128 stands for zero in the data rows.
Each row below has a hidden score, from 0 to 20, with 10 about the middle. What is it? The score is a weighted sum of the row's numbers plus the product of two more (or one squared), each taken from its middle value.
[ 89 128 138 122 156 167 167 167 167 143 142 110 128  89 119 125 143 120
 153 167 128  82  89 128] >> 14
[167  89 126 127 168 128 128 128  89 182 168 140 146  89 183 103 158 131
 159 128 167 161 167 167] >> 7
[ 89  89 139 139 127 128 128 128 167 120 131 128 151 128 106 119 102 139
 141 167  89 125 128  89] >> 11
[128 128 107 150 141 128 128  89  89 132 116 155 108 128  98 120  88 109
 124  89 128 129 167  89] >> 10
[167 167  72 144 158 167  89  89  89  59  17 163  93 167 117 171 114  57
 105 167  89 198 128  89] >> 13
[128 128 145 153 119  89 128 128 128 135 136 112 120 128 128 115 121 167
 142  89  89 125 167 167] >> 13
[128 128 122 117 104 128 128  89 167 120 145 146 129  89 115 128 120 140
 126 128  89 136 167  89] >> 9
[128  89 121 125 129  89 167 128 128 144 135 102 125  89 117 123 141 129
 141 167 128 118 128 128] >> 8
[128 128 143 131 130 167  89  89 167 125 134 142 119 167 115 122 124 125
 126 128  89 120 167 128] >> 8
[167 128 145 138 156 167 128 167  89 179 139 174 161  89 198 103 162 205
 156  89  89 146 167 167] >> 9
[128  89 156 147 136 128 128 128 128 109 156 128 140 167 110 112 142 148
 143 128 128 116 128 128] >> 9
[ 89  89 151 139 143 167 128  89 167 133 142 111 122 128 130 118 153 134
 149 128 128 112 128 167] >> 9
[ 89 167 149 154  91 167 167 167 167 128 156 153 142 167 144  70 109 124
 112 167  89 117 128  89] >> 8
[ 89  89 159 109 146 167 128 128  89 144 155 145 160 167 104 104 182 145
 123 128 128 153 128  89] >> 6
[128 128 114 105 107  89 128 128  89 119 143 127 137  89  99 143 142 133
 138 167 128 135 167 128] >> 10
[128  89 135 145  96 167 167 167 128 134 128 139 156 128 124  92 125 141
 140 128 167  87 167 167] >> 6
[167  89 110 179 161 167 167 167  89 182 226 101 141  89 255 120 107 115
 136  89 167 157 128  89] >> 5
[ 89  89 154 127 136 128 128 128 128 113 134 136 124 128 107 125 116 139
 119 128 128 104 128 128] >> 8
[128 128 100 148 150  89  89  89  89 160 104 118  83  89  97 128 130 119
 147  89 167 103 167 128] >> 13
[128  89 130 142 137 128 128 128 128 134 148 114 134 167 108 125 137 145
 126 167 167 119 167 128] >> 11
[167  89 154  59 138  89  89  89 167 137 182  45  78 128  83 128  99 113
  79 167 167 190  89 128] >> 12
[128  89 162 146 139 128 128  89 128  98 150 150 135 167 106 117 114 143
 127 128 128 127 167 167] >> 7
[167  89 161 141 132  89 128  89 128 149 164 105 109 128 137 112 160 155
 152 128  89 135 167 167] >> 11
[128 128 124 124 106  89 128  89 167 146 126  99 142  89 110 140 150 146
 165 167 167 114 167  89] >> 6
[167 128  83 163 104 167  89 167  89 139  62 158 100  89 139  83 111 103
 192  89 167  98 167 128] >> 11
[167 167 136 120 140 128 128 128 128 136 142 118 146  89 140 118 115 134
 127  89 128 173 167 167] >> 12
[167 167 142 116 116 167 167 167 128 141 146 166 192 128 193 128  63  98
 103  89 167 218  89 128] >> 7
[ 89 128 155 140 128 167 167 167 167 131 129 177 135 167 130 126 115 114
 168  89 128 110  89 167] >> 10
[167 128 123 129 131 167 128 128 128 105 147 156 138 128 113 119 145 140
 119 128  89 130 167 128] >> 7
[128  89  32 170 146  89 128  89  89 160  64 148  73  89  86 102  69  83
 120  89 167 120 167  89] >> 14
[ 89  89 177 127 117 128  89 167  89 171  41  70  32  89 123 245  32 112
  18  89 167 134  89  89] >> 13
[128 167 132 148 101 167 128 128 167  98 122  99 176 167 138 100 191 146
 112 128 128 129 128  89] >> 7
[128  89 179 139 108  89 167  89 128 151 194  80  99  89 131 138  91 102
  97 167 167 142  89 128] >> 8
[167 167 130 125 192 128 167 167 167 165 165 200 176  89 165 109 133 118
 145 128 128 168 128 167] >> 6
[167 128 145 126 117  89 128  89  89 123 125 130 104  89 118 100 137 151
 154 128  89 129 167 128] >> 13
[128 167 126 141 132 167 128  89  89 141 133  96 134 167 131 123 158 135
 126 128 128 106  89 128] >> 10
[ 89  89 136  87 150 167 128 128 128  86 146 114 126 167 137 140 145 117
 125 167  89 130  89  89] >> 10
[ 89  89 136 177 186 128 128 167  89 122 163 140 112  89 108 157  77 107
  85 128 167  81  89 167] >> 12
[167 167  42 131 169  89  89 167  89 179  30 132  79  89 160 111  70  87
 198 167  89 174 167  89] >> 18
[ 89 128 145 145  91 167 167 167  89 111 105 164 147 128  98 128 144 237
 126  89 128 109 167 167] >> 12
[ 89 167  99 118  97  89  89  89 167  38  62 125  80 167 117 195 167  53
 117 167 167 132  89  89] >> 6
[167 128  58 167 136  89 128  89  89 168  75 127  56  89  95 118 103  98
 140  89 167 106 167  89] >> 13
[ 89  89 160 170  98 167  89 167 128 130 130 152 170 128 152 112 113 181
 157  89 167  68 167 167] >> 7
[128 167 137 123 169 167  89 128 128 109 161 206 166  89 102 113  98 130
 128  89 167  95  89 167] >> 9
[ 89 128 128 121 117  89  89 128 128 117 137 131 129 128 105 131 145 144
 128 128  89 127 167  89] >> 11
[ 89 128  95 134  94  89 128 128 167 110 136 133 135  89 126 116 173 128
 143 167 167 129 167  89] >> 4
[167 167 143 120 160  89  89 128  89 131  93 137  89  89 110  94 147 142
 174  89 128 109 167  89] >> 15
[128  89 149 151  77 167 128 167  89 154 158 140 129 128 161  45 197 154
 161  89 167  88 167 167] >> 4
[128 128 146 128 107 128 128  89 128 123 135 135 124 128 114 120 124 147
 132 128  89 134 167 128] >> 9
[ 89  89 154 202 102 167 167 167  89 179 140 153 165  89 141  97 123 164
 102  89 167 143  89  89] >> 7
[ 89 128 176 161 107 167  89 167 128 118 134 192 149 128 133 125  74 155
 130  89  89  93 167 167] >> 3
[ 89 167 117 123 105 167 128 167 167 154  95 144 123  89 134 130 127 118
 175  89  89 109  89 128] >> 10
[ 89  89 149 202 143 167 167 167  89 178 161 143 175  89 131  95  99 102
 100 128 167 140  89  89] >> 6
[ 89  89 142 125 120 128 128 128 167 131 167 115 135 128 117 131 131 135
 131  89 128 116 128  89] >> 8
[128 128 141 134 136 167 128 128 167  99 149 162 141 128 106 129 116 128
 121 128  89 124 128 128] >> 8
[128  89 152 100 134 167 128  89 167 129 161  96 102 128 111 118  99 119
 104 167 128 153  89 128] >> 12
[167 167  82 138 113 167  89  89  89 114 125  96 179 167 130 134 181 162
 117 167  89 135 167  89] >> 11
[128  89 157  94 121  89 167 128 167 139 173  98 116 128 112 126 100 129
 101 167 167 154  89 128] >> 11
[ 89 128 160 144 125 167 128 167  89 120 126 151 121 167 116 123 145 183
 135  89 128  90 167 167] >> 11
[ 89 128 163 155  56 167 167 167 128 136 123 203 144 167 175  82 129 112
 183  89 167 115  89 167] >> 3
[167  89 123 153  77 167 167 167 128 164 116  82 147  89 149  58 161 144
 163  89 167  77 167 167] >> 6
[167 167  48 199 143 128  89  89  89  92 108 108  98 167  68  84 193 109
 112 167 167  71  89  89] >> 13
[128 167 112 143 129 167 128 167  89 155  65 143 113  89 118 149 111 153
 129  89 128 115 167 128] >> 14
[167 167  75 135 203 167  89  89  89 182 150 186 152 167 211  82 163 112
 135  89 128 173 167 167] >> 8
[167 128 125 128 132  89 128  89 128 141 121 106 123 128 113 129 133 140
 133 167  89 128 167 128] >> 14
[128  89 134 122 126 128 128 128  89 128 157 139 153 167 112 106 160 155
 123  89  89 131 128  89] >> 7
[128 128 145 122 150 128 128 128 128 135 135 126 107 128 104 134 153 129
 138 128 128 108 167 167] >> 10
[128 128 162 124 143 128 167  89 128 126 146 150 107 167 111 124 132 167
 162 128  89 133 167 167] >> 11
[167 128 139 144 185  89 128 128 128 158 100 108 126  89 142 129  65  88
 141 128 167 158 128 167] >> 15
[128  89 162 118 135 128 128  89 167 142 142  71  95 167 125 152 132 128
 104 167  89 138  89 128] >> 12
[128  89 138 143 124 128 128  89 128 131 138 112 129 167 120 111 123 147
 134 128  89 126 167 128] >> 10
[128 128 171  95 131 128  89  89 167  81 119 133  84 167 107 192 134 103
 100 167  89 158  89  89] >> 9
[128 128 127 127 129  89  89 128 128 143 132 101 121 128 109 126 149 145
 149 128  89 110 128 128] >> 14
[ 89 128 142 127 128 128 167 128 167 117 140 135 126 128 115 126 116 126
 129 128 128 133 167 128] >> 9
[167 167 155 123 151 128 167  89 128 126 136 187 142  89 110 118  99 136
 135  89 167 118 128 167] >> 9
[ 89 167 116   0 152 167 167 167 167  43  99 140 131 167 202 234 114  46
  79  89  89 161  89 128] >> 3
[ 89 128 169  56 100  89  89  89 167  72  80 117  61 167 124 237 128  60
  64 167 128 196  89  89] >> 7
[128 128 131 135  69 128 128 128 167 152 111 154 127 167 143 123  99 139
 172  89  89 143  89 128] >> 9
[167 167 126 159  93 167  89 167 167  85 117  84 190 167 149  93 235 152
  99  89  89 124 128  89] >> 7
[ 89 128 126  88 128 167 167 167  89 139 129 160 141 128 111 120 169 128
 114 167  89 165 167 128] >> 9
[ 89 128 132 118 124  89 128 128 128 142 125 125 125  89 106 135 105 134
 127 167 128 116 167 128] >> 11
[128 128 144 136 133 128  89 128 128 142 129 110 122 128 111 127 133 144
 138  89  89 110 128 128] >> 11
[167 167  75 150 186  89  89 128  89 124  29 182  65  89 100  98  69  68
 189 167 167 156 167 128] >> 19
[ 89  89 176 135 136 167 167 167  89 191 164  98 150 128 135 114 173 132
 119  89 167 130 128  89] >> 8
[167  89 151 143 128  89 128  89 128 107 133  99 137 167 113 117 133 159
 135 167 128 135 167 167] >> 15
[128 128  45 155 165  89 128 128  89 145  78 162 114  89  81 128  99  83
 121  89 167 114 167  89] >> 11
[ 89 167  95 166  88 128  89 167  89 112  99 137 145 167 112 112 168 153
 149 128 167  52 167 128] >> 9
[ 89 167 132 120 114 167 128  89 167 116 133 140 131 128 112 122 116 132
 127 128  89 121 128 128] >> 8
[ 89 167 141 136  80 128 167 167 167 164  85 159 138 128 148 135 115 117
 211  89 128 113  89 128] >> 7
[167  89 165 135  81 128  89  89 167  98 119 137 117 167 129 133 131 127
 151  89 128 107 167 167] >> 6
[167 167 132  95 164  89 167 128 167 161 155 109 155  89 165 123 103 116
 140 128 128 185 128 167] >> 12
[128 167  58  90 155  89  89 167  89 208   0 160  64  89  98 116 132  76
 164 167  89 210 167  89] >> 18
[ 89 128 145 125 122  89 128  89 167 141 129  93 114  89 108 129 129 144
 151 128 128 103 128 128] >> 10
[ 89  89 165 145  57 167  89 167  89 126 111 187 250 167 144  86 175 203
  88  89  89 126 167  89] >> 3
[167 128 135 133 118  89 128  89 128 119 143 137 132 128 107 125 122 148
 122 167  89 141 167 128] >> 15
[128  89 130 134 113 128 167  89 167 158 137 114 130 128 132 104 127 142
 144 128  89 130  89 128] >> 9
[128 128 150  99 139 167  89  89 167  95 139  95  88 167 121 171 144 106
  80 167  89 136  89 128] >> 11
[128 128  86 105 111 167 167 167  89 127 123 100 121  89 126 111 150 137
 143 167  89 104 128 128] >> 11
[167 167 107 104 167 128 128 167  89 143 143 118 138  89 155 135 155 133
 148 128 167 142 167 128] >> 11
[167 167 113 159  92 167  89  89 128  81 140 126 154 167 128  99 177 163
 101 128  89 143 167 128] >> 10
[167 167  89 164  88 128  89 167 128 104  65 129 158 167 134 101 143 124
 110 167  89 172 167  89] >> 12
[ 89 167 105 132  99 167 128 167  89 138  68 175 219 167 134 114 203 190
 126  89  89 132 128  89] >> 6
[ 89  89 140 129 139 128  89 128 128 130 143 120 129 128 107 116 145 141
 144 128  89 106 128 128] >> 10
[167 167  16 152 117  89  89  89 128  73 113  62 100 167  66 168 200  98
  73 167 167  84  89  89] >> 12
[167 167  64 189  40 167  89 167  89  81  88 151 238 167 172  40 187 181
 123  89 128  86 167 167] >> 9
[ 89 128 147 139 106 167  89 167  89 111 115 136 129 128 106 128 158 212
 137  89 128  93 167 128] >> 14
[ 89  89 151 140 125 128 128  89 167 145 132 122 136 167 113 114 105 140
 146 128 128 114 128 128] >> 10
[ 89 128 161 133 108  89 128 128 128 126 116  94 124 128 124 120 142 125
 169 167 167  89 128 167] >> 11
[128  89 136 145 112  89 167  89 128 122 139 112 139 128 127  97 132 154
 145 128 128 121 128 128] >> 12
[128 167 135 129 135 167  89  89 167 115 134 177 152  89 110 110  85 134
 122  89 167 119  89 128] >> 11
[167 128 129 127 122  89 167  89  89 120 141 111 141  89 102  94 105 146
 154  89 167 119  89 167] >> 15
[ 89 128 168  84 122 128 128  89 167  49 113 148  75 167 121 203 111  72
  78 167 167 184  89  89] >> 9
[ 89 167 109 158 188 128 167 167  89 116 144 154 128  89 117 173 108  85
  79 128 167  87  89 128] >> 8
[ 89  89 144 148 136 128 167  89 167 121 148 120 145 167 115 109 122 142
 139 128 128 110 128 128] >> 9
[128 128 128 118 116  89 167 128 128 131 138 126 131  89 115 128 138 134
 138 167 128 127 128 128] >> 8
[128 128 155 129 134 167 167 128  89 123 144 123 130 128 106 131 134 133
 133 128  89 131 167 128] >> 8
[128 128 135 116 112  89 128  89  89 137 131 118 110  89 114 131 141 141
 136 128 128 137 167 128] >> 10
[128 128 158 111 129  89 128  89 167  99 142  71 104 167 120 170 140 119
  85 167  89 129  89 128] >> 12
[167 128 132 131  85 128 128 167  89 148 112 119 122  89 131  95 157 142
 149  89 167 103 167 167] >> 8
[ 89  89 135 148 127  89 167 167  89 122 154 106 133  89 122 121 163 124
 144  89 167 113 128  89] >> 7
[167 128 126 126 161  89 128 128 128 192  68 111  66  89 119 155  63  70
 143 167 128 103 167 128] >> 11
[167 167 112  60 159 128  89 167 167 118 131 107 154 128 202 197 135 110
 100  89 128 173  89 167] >> 11
[ 89 128 154 121 128 128 128 128 128 119 144 148 126 128  99 137 123 137
 126 128 128 120 128 128] >> 9
[167  89 110 128 169 128 167 167 128 148 165 124 175  89 165 113 127 148
 154 128 167 150 128  89] >> 10
[167  89 131  97 174 128 167  89 167 190 184 121 149  89 187  92 110 111
 120 167 167 208  89 167] >> 10
[ 89 128 119  83 123 128 128  89 167 144 153  94 123  89  92 146 129 107
 105 167 167 138  89 128] >> 10
[ 89 167 110 106 139 167 128 167 167  82  90 109 130 167 117 135 125 149
 134  89  89 107 128 167] >> 19
[ 89  89 144 146 121 167 128 128 128 105 158 150 123 167  87 127 133 136
 131 128 128 121 128 167] >> 8
[167 167  93 171 151 167  89 128 167 135  49 135 121 128 139  84  99  97
 157 167 167 137  89  89] >> 16
[128  89 156 146 146 128 128 128 128 125 150 107 131 167 110 113 126 145
 150 128 128  91  89 167] >> 11
[128  89 147 140 116  89 128  89 167 157 114  93 114 128 121 115 112 150
 151 128  89 115 167 167] >> 13
[167 167 114 125 104 128  89 128  89 130 139 125 139 167 119 143 142 144
 104 128  89 132 128  89] >> 11
[128  89 148 137 141 128  89 128 128 104 155 148 144 167 103 122 139 139
 127 128 128 126 167 128] >> 7
[167 167  52  98 195  89 167 167  89 209 121  88 130  89 216  98 120 159
 193  89 167 177 167  89] >> 11
[128  89 140 144 121 128 128 128 128 110 143 125 151 128 107 107 123 147
 143 128 128 113 128 128] >> 10
[167  89  88 124 153 128 167 167 128 171 154 112 139  89 173 127 110 160
 150 128 167 169 128  89] >> 14
[128  89 180 136  77 128  89  89 167  71 128 122 142 128 131 108 127 126
 167  89 167  89  89 167] >> 7
[ 89 128 157 143  84 167 128 167 167 158 140  99 115 167 149  76 163 152
 133  89  89 103 128  89] >> 10
[128 128 134 127 121 128  89  89 128 123 137 120 110 128 119 118 148 148
 137  89  89 125 167 167] >> 10
[128  89 146 158 113 167 167 167  89 136 134 167 146 167 137 123  97 114
  96  89 128 163  89 128] >> 1
[128 167 134 138  77  89 128 167 167 130  93 175 161 167 123 124  77 143
 163  89  89 140  89  89] >> 12
[167  89 144 129 124 128  89  89  89 121 141 112 114 128 113 117 163 148
 144 128  89 122 167 167] >> 10
[128 167 144 131 116  89 128  89 128 126 144 104 117 128 101 128 146 148
 150  89 128 111 128 167] >> 12
[128 167 152  61 122  89 128  89 167  85 141  76  78 128 122 233 140  88
  34 167  89 154  89  89] >> 8
[ 89  89 147 128 125 128 167 128 167 147 143 116 118 128 122 115 113 133
 137 167 128 116 128 167] >> 11
[167  89 151 132 131  89 128 128 128  96 145 149 135 128 110 125 153 139
 136 128 128 129 167 128] >> 9
[128 167  78  76 131  89  89 128 167 124  61 108  34  89 115 217  71  41
  93 167 167 186  89  89] >> 18
[ 89  89 136 108 149 167 167 167  89 147 148 113 132 167 122 107 192 127
 144 128 128 116  89 128] >> 13
[ 89 167 132 137 105 167 167 167 167 156  92 176 134 128 157 110 115 101
 189  89  89 114  89 128] >> 6
[167 128 130 134 115  89 128  89 128  97 135 122 148 128 101 119 138 148
 133 128 128 126 167 128] >> 15
[ 89 128 128 187 158 128 167 167  89 151 126 142  86  89 150 133  76  52
 146 128 167 112 128  89] >> 12
[ 89  89 150  70 162 128 128  89 128  89 132 100 111 167 157 160 132 118
 118 167  89 146  89 167] >> 11
[128 128 146  50 126 128 128 128 167  93 151  74  70 167 125 252 116  78
   1 167  89 174  89  89] >> 8
[167 128 149 137 159  89  89  89  89 168  87 108  73  89 116 143  87 102
 141 128  89 121 167 167] >> 14
[128 128 140 139 115 167 128 167 167 112 132 165 151 167 121 121 104 125
 152  89  89 119 128  89] >> 7
[ 89 128 133 106 128  89 128 128 128 115 144 149 130  89 112 132 139 123
 132 167 128 118 128 128] >> 8
[ 89 128 156 195  57 167 167 167  89 155  82 201 124  89 172 147  61 184
 160  89 167  86  89 167] >> 10
[167 128 141 129 120 128 128  89 128  95 160 148 133 128 128 112 119 132
 134 167 128 124 128 167] >> 10
[167 167  72 175 140  89  89  89  89  87 124 108 103 167  83  99 188 127
 123 167 167  88  89  89] >> 15
[128  89 144 131 132 167 167 128 167 134 155 143 121 128 128 115 116 134
 134 167 128 113 128 128] >> 9
[128 128 152 131 133 128 128 128 128 107 156 156 131 128 101 132 110 138
 120 128 128 120 128 128] >> 8
[128 128 146 104 115 128 128  89 167 119 154 168 117 128 114 130 144 142
 120 128  89 134 167 128] >> 7
[128  89 148 131 129 167 128  89 128  98 169 150 114 128 122 113 137 133
 137 128  89 122 128 167] >> 6
[ 89 167 145 137  94 167  89 167 167 146 143 170 113 167 134  85 111 122
 106 128  89 111 167  89] >> 5
[ 89  89 142  76 148 128 167  89 128  69 144 117 141 167 145 151 144 115
 124 167  89 145  89 128] >> 7
[128 128 145 139 130 128 167  89 167 104 149 147 140 128 115 112 105 130
 122 167  89 128 128 128] >> 9
[ 89 167 131 111 126 128 167 167 167  54  99 112 137 167 118 152 105 163
 123  89 128  95  89 167] >> 17
[128 167 127 120 119  89  89  89 167  66 104 107  84 167  95 147 139  93
 106 167 167 112  89  89] >> 13
[167  89 109  74 106 167 128  89 167 109 183  52 167 167  77 128 127 121
  37 167 167 176  89  89] >> 10
[128  89 145 186 193 128 167 167  89 137 158 123 116  89 119 145  90 111
  97 128 167  78  89 167] >> 12
[ 89  89 137  79 128 167 167 128  89 178 133 126 142 167 108 120 198 143
 114  89 128 167 167  89] >> 5
[167 128 160 124 143  89 167  89 128 150 149 104 157 128 151 108 118 148
 135 128 128 179 167 167] >> 14
[167 167 113 147 103 167  89  89  89 154 131  76 135 167 135 136 167 153
  97 128  89 119  89 128] >> 11
[ 89  89 139 154 131 128 167  89 167 151 125 123 129 128 106 116  85 135
 118 128 128 106 128 128] >> 9
[167 128 145  85 119 128 128 128 167 110 138 138 112 167 111 184  91 111
  62 128  89 158  89  89] >> 7
[ 89 128 138 127 142  89 128 167 128 132 141 124 137 128 100 129 143 139
 140 167 167 108 128 128] >> 13
[128 128 131 119 122  89 128 128 128 115 136 143 141 128 107 129 120 137
 119 167 128 131 167  89] >> 11
[128 128 146 132 112 128 128 128 167  87 124 130 143 128 113 126 150 124
 148 167 167 107 167 167] >> 8
[ 89  89 155 129 134 128 128 128 167 121 149 135 135 128 106 116 107 128
 133 128 128  94 128 128] >> 8
[167 128 150 158  90 167  89 167  89 137 132 181 153 128 143  76 111 151
 131  89 167 102 167 167] >> 2
[ 89  89 159 141 136  89 167 128 128 123 147 119 134 128 112 115 119 137
 146 167 167 107 128 167] >> 11
[167 167  92  56  82  89  89  89 128 147 176  58 123 167  96 160 118 118
  13 167 167 208  89  89] >> 14
[ 89 128 122 112 107  89 167 128 128 105 138 137 134  89 119 138 120 131
 112 167 128 149 128  89] >> 8
[128 128  48 103 155  89 128 128  89 124 101 122  56  89  84 220 104  46
  51 128 167 141  89  89] >> 10
[167 167 142  71 105  89  89  89 167 125 165  93  99  89  89 153 119 119
  96 167 128 168  89 128] >> 15
[128 128 150 134 117 128  89  89  89 132 147 133 102 167 113 125 131 138
 126 167  89 131 167 167] >> 8
[ 89  89 106 125 122  89 128  89  89 156 122  72 129  89 121 119 143 144
 150 128  89  92 128  89] >> 10
[167 167 106 139 166 167  89 167  89 173 149 182 179 167 230 107 177 198
 120  89  89 188 167 167] >> 12
[128  89 156 138 117  89 128  89  89 114 154  91 129 167 128  84 148 158
 150 128 128 127 128 128] >> 12
[128 128 137 119 113 128  89  89 128 128 139 126 121 128 110 124 138 146
 135  89  89 125 128 128] >> 11
[128 167 121  64 122  89 167  89 167 112 118  52  79 128 118 220 147  91
  49 167  89 148  89  89] >> 7
[ 89  89 133 138 136 128 128 167 167 137 126 137  98  89 119 127  96 114
 135 167 128 105 128 128] >> 14
[ 89  89 141 134 128 167 167  89 167 108 149 134 135 128 119 111 143 140
 142 128 128 117 128 128] >> 6
[167  89 151 145 112  89 128  89  89 132 146 116 123 128 120 103 123 154
 137 167  89 129 128 167] >> 14
[167 167 151 137 101 167  89 128 167  94  89 177 179 167 167 111 131 132
  97  89 128 140  89 167] >> 8
[167  89 129 129 151 128  89 167 128 132 114 139 102  89 113 134 106 100
 135 128 128 115 128 128] >> 11
[128 167 140 106 132 167 128 167 167  78 133 145 122 167 124 138 122 150
 123  89  89 126 128 167] >> 14
[128 167 161  89 109 128  89  89 167  82 136 143  87 167 124 177 136  94
 111 167  89 166 128 128] >> 8
[128 128 144 132 121 128  89  89 128 131 125 116 111 128 115 122 122 142
 136 128  89 112 128 167] >> 12
[128 128 109 138 117  89  89  89 128 140  75 122  84  89 113 117 114 119
 186 167 128 141 167  89] >> 13
[128 167  59 150 137  89  89  89 167 115 114 102 142 167  71 127 173 117
 126 167 167  88 128  89] >> 12
[128 128 148 133 137 167 167  89 128 115 128 145 112 128 112 124 120 126
 151 128  89 127 128 167] >> 9
[167 128 144 120 149 128  89  89 128 171 146 141 147 128 181 106 151 135
 181  89 128 134 128 167] >> 11
[167 167 136 121 122 167 167 128 167  88 129 169 122 167 137 146  88 107
 101  89  89 148  89 167] >> 7
[128 128 118 121 120 128 167 128 128 138 138 121 124 128 115 125 135 139
 133 167  89 138 167 128] >> 9
[167 128  96 114 141 128 167 128 128 122 142 108 137  89 156 120 133 148
 153 128 128 158 167 128] >> 10
[ 89  89 134 158 135 167 167 167  89 164 150 141 147  89 131 105 143 104
 118  89 167 127  89  89] >> 6
[167 167 115 161  93 167  89 128 167  99 126 108 163 167 149 103 161 183
 100  89  89 174 167  89] >> 13
[128 128 134 125 174 128 167  89 167 194 134  80 164  89 155 119  89 142
 134  89 128 177 128 167] >> 12
[128 167  95  88 117 128  89  89 128  99 102  33 150 167 111 207 189 117
  53 167  89 133  89  89] >> 9
[167  89 134 151  66 167  89 167  89 147 119 134 131 128 166  55 184 143
 157  89 167  69 167 167] >> 3
[128 128 143 117 137 128 167 128 128 126 156 145 112 128 108 134 129 123
 127 167 128 119 128 128] >> 9
[167 128  97 158 155  89  89 128  89 172  45 147  40  89 121 108  66  80
 198 167  89 154 128  89] >> 18
[128 128 161  85 114 128  89  89 167  57 101 137  90 167 129 199 105  78
  75 167 128 197  89  89] >> 9
[128 167 124 120 131  89 128 128 128 137 140 127 127  89 103 142 125 127
 115 167 128 126 167 167] >> 10
[167 167 136 103 150  89 167  89 128 162 144  78 154  89 164 121 134 124
 157  89 167 190 167 167] >> 10
[167 128  76 100 190 167 128 167  89 157 150 133 136  89 207  92 140 143
 167  89 128 180 167  89] >> 12
[167 128 111 124 180  89  89 167 128 203  52 103  66  89 109 166  42  60
 135 167 128  98 128  89] >> 16
[ 89 128 157 132 128 128  89 128 128 113 143 149 128 167 108 130 108 138
 123 128 128 128 167 128] >> 7
[ 89 128 139 129 142 128 128 167 167 132 144 130 132 128 114 129 141 130
 138 128 128 112  89 128] >> 13
[128 167  21 149 132 167  89  89 128  77  99 123  95 167  87 115 196  92
 118 128 167  61  89  89] >> 7
[128 167  88 168 194 167 167 167 128  99 157 156 132  89 124 168  72  88
  70  89 167  95  89 167] >> 11
[128 128 132  99 160 128 167 167  89  97 164 121  79  89 129 199 125  74
  39 167 167 127  89 128] >> 11
[ 89  89 140 122 138 167 167 128 167 136 144 129 116 128 119 126 145 127
 144 128 128 104 128 128] >> 9
[128 167 136 139  85  89  89 128 128 143 116  70 157 167 125 117 178 160
 121 128 128 116 128  89] >> 13
[128 167 113 117 151 167 128 167 167  82 121 156 151 128 123 129 107 133
 115  89 167 110  89 167] >> 14
[ 89  89 108 167 115 167 128 167  89 164  77 160 121  89 115 123  84 131
 147  89 167  69 167 128] >> 8
[128 167 147 129 110 128 128 128 167 133 167 140 136 128  94 136 101 146
 126 128  89 125 128  89] >> 10
[167 167  81  90 106 167 167 167 167 107 122 165 176 167 216 131  99 135
 139  89  89 210  89 167] >> 11
[167 167 150  42 137  89  89  89 167  80  99 106 112 167 158 218  97  57
  74 167 167 255 128 128] >> 14
[128 167 131 120 115 167 128  89 167  84 126 171 119 167 124 129 121 136
 132  89  89 132 128 167] >> 8
[167 167 158 164 128 167 167  89 128 102 160  89 143 167 199 177 106  61
  69 167 167 172  89  89] >> 3
[ 89  89 100 127 153 128 167 128 167 109 160 130 116 128 138 106 151 133
 135 128 167 128 128 128] >> 11
[128  89 141 138 137 128 167 128 128 105 159 148 133 167 113 118 122 134
 126 167 128 131 128 128] >> 8
[128  89 143 117  98 167  89  89 167 118 140 137 104 128 110 125 126 158
 136  89  89 107 128  89] >> 8
[167 167 117 146 139 167  89 128  89 159  72  71 115 167 124 119 113 126
 158 128  89 114  89 128] >> 18
